In the rows, 128 means zero.
The rows of D fall into a few groups, and each row is roughly a mix of its group's hidden directions.
D:
[[112 123 109 112 105 104 150 126 188 146]
 [147 166 126 135 138 152 122 101 122  74]
 [117 115  95  99 142 156 156 170 143 149]
 [127 132 158 138 135 146 117 123  62 149]
 [148 192 132 133 146 160 138 147 132 127]
 [126 132  75 121 153 140 150 148  86 123]
 [135 160 134 120 154 161 159 163 149 100]
 [135  78  86 110 132 122 140 126 162 109]
 [164  89 111 114 116  98 154 153 154 134]
 [114 148 197 108 142 119 123 132 111 125]
 [101 109 123 128 111 119 144 137 146 193]
 [114 106  98 109 108 108 152 130 181 143]
 [100  94 115 141 114 100  88  91 129 117]
 [177 111 172 144 109 124 100 135 112 127]
 [119 182 120 136 153 157 138 154 159 123]
 [102 123 118 100 150 134 119  64 119 127]
 [157 119 167 151  85 125 104 135 139 156]
 [147 145 101 168 107  82 130 110 130 107]
 [134  88 131 160 101 141 145 170 116 151]
 [133 166 128 134 157 153 150 174 155 124]
 [164 114 167 146 111 121  87 137 101 117]
 [127 108 156  79 139 146 141  83 119 123]
 [113 133 126 149 165 155 128 110  72 117]
 [132 116 158  87 137 150 147  76 131 131]
 [151 157 145 136 133 142  96  92 117  83]
 [136 121 176 144 123 105  87 131 136  91]
 [123 159 127 132 160 135 114  90 121  77]
 [155 150 152 134 123 136  86  98 123  87]
 [133 181 171 148 120 133 105 148 111 128]
 [140 135 200 116 130 120 116 148 114 120]
 [126 144 114 127 138 172 153  94  83 131]
 [136 143 198 109 139 117 115 131 113 118]
 [119 101 117 131 113 112 153 174 142 173]
 [125 172 114 110 141 129  98  76 116 126]
 [155 116 178 136 117 127  87 104 107 123]
 [158 108  92 148 122  87 144 165 134 133]
 [150  83 116 109 117  90 103 153 150 125]
 [144  79  90  94 131 107 150 125 142 133]
 [120 121  63 135 136 136 133  92 148 119]
 [107 169 182 153 123 140 119 133 110 139]
 [133 136 196 110 138 117 124 154 113 116]
 [117 118 131 112 110 116 126 130 199 110]
 [111  91 137 123 119 111 157 156 145 176]
 [118 106 123  81 148 177 131 155 130 131]
 [122 179 104 148 139 126 141 155 168 139]
 [112 117 130 147 101  96 112  72 117 111]
 [139 142 163 174 100 130  90 113 123 142]
 [134 152 137 166 105  97 119  82 105 135]
 [113  85 128 137 104  97 111  92 103 148]
 [157 122 169 139 100 134  85 106 112 143]
 [138 148 125 107 156 168 146 175 147 116]
 [107 154 126 125 150 133 120  60 135 122]
 [147 148 159 150 125 134  84  96 113  98]
 [112 106 127 106 100 104 150 117 172 163]
 [156  99 170 142 105 117 100 155 103 124]
 [117 103 122 126 114 107 156 172 159 163]
 [116 110 110  89 107 102 138 125 179 141]
 [126 176 109 125 152 128 113  76 130 113]
 [161 145 156 149 111 104 109  91 100 111]
 [121 104 107 113 121 123 163 150 138 184]
 [112 163 126 102 150 124 111  70 126 122]
 [100 142 192 101 145 123 125 130 116 121]
 [ 99  86 119 108 150 153 146 165 135 148]
 [151 155 138 126 136 137  88  79 122 100]
 [147 184 163 140 147 147 131 139 138 104]
 [164 151 132 122 157 156 134 179 131 118]
 [150 175 162 154 115 135  99 125 102 138]
 [102 169 105 116 147 124 126  76 141 125]
 [141 126  89  85 157 109 126  93 131 110]
 [149 140 112 166 110  89 104  98 116 103]
 [127 145 105 172  98 120 126 173 143 148]
 [163 116 155 151 104 122 131 179 147 122]
 [115 108 119 139  92  88 122  77 118 131]
 [121  84 136 125 103 122 152 178 145 144]
 [ 97 114 110 119 124 124 175 151 157 162]
 [ 97 141  78 124 151 132 171 143 134 126]
 [111 103 127 108 108 107 150 126 188 139]
 [161 144 156 147 105  90  99  98 113 127]
 [116  99 130 143 116 111 152 164 135 181]
 [131 148 128 114 148 128 101 108 124  64]
 [141  64 134  98 133 131 108 151 112 133]
 [152 161 117 170 109  86 136 109 125 112]
 [121  99 117 157 107  92 108  88 101 127]
 [115 120  81  91 139 148 157 142  97 130]
 [153 101  86 117 130 114 124 176 137 150]
 [133 116 178 123 134 101 101 116 157  94]
 [118 136  79 109 139 149 177 130 128 150]
 [119 113 130 148 105  98  93  78 107 129]
 [115 181 160 151 126 146  99 141 132 106]
 [143 149 121 108 153 163 153 174 147 109]
 [117 162 161 142 143 153 174 125 129  98]
 [110  91 119 143 105  99 104  84 107 129]
 [120 116 106 149 156 159 128 118  70 121]
 [120 165 171 163 103 141 113 157 129 135]
 [137  91 146 148 112 132 144 188 134 124]
 [159 142 153 136 132 134  85  97 105  94]
 [112 105 133 151 107 104 114  76  96 129]
 [142 152 123 101 150 168 144 173 140 144]
 [117 163 138 146 145 136 114 101 128  71]
 [132 184 154 115 145 160 129 147 150 141]
 [104 137  83 111 133 148 157 112 123 170]
 [134 152 129 108 145 157 165 172 144 153]]
Here is one row of each group, with its name. Which group are the others in?
[136 140  91 162 122 109 131 183 139 132] -> G
[132 142 201 113 131 119 117 139 115 126] -> A
[158 134 115 124 158 147 123 190 137 125] -> N

[162 122 100 139 107 142 137 158  96 168] -> G
[162 119 175 147 114 105  89 128 141 118] -> G
[119 159 101 124 134 119 129  65 138 147] -> A
[166  96 136 105 141 139  93 148 110  96] -> N
[143 142 124 168 106  94 120  98  99 157] -> N
[121  88  97 118  98  82 133 121 148 136] -> N
[160 149 143 140 127 132  85 116 113  80] -> G
[126 185 152 120 124 156 154 107 119 150] -> N
[105  88 132  83 137 160 126 141 125 158] -> N
[152  71  84 126 117 128 136 131 148 122] -> A
[121 116  69 105 120 127 125  94 118 157] -> A
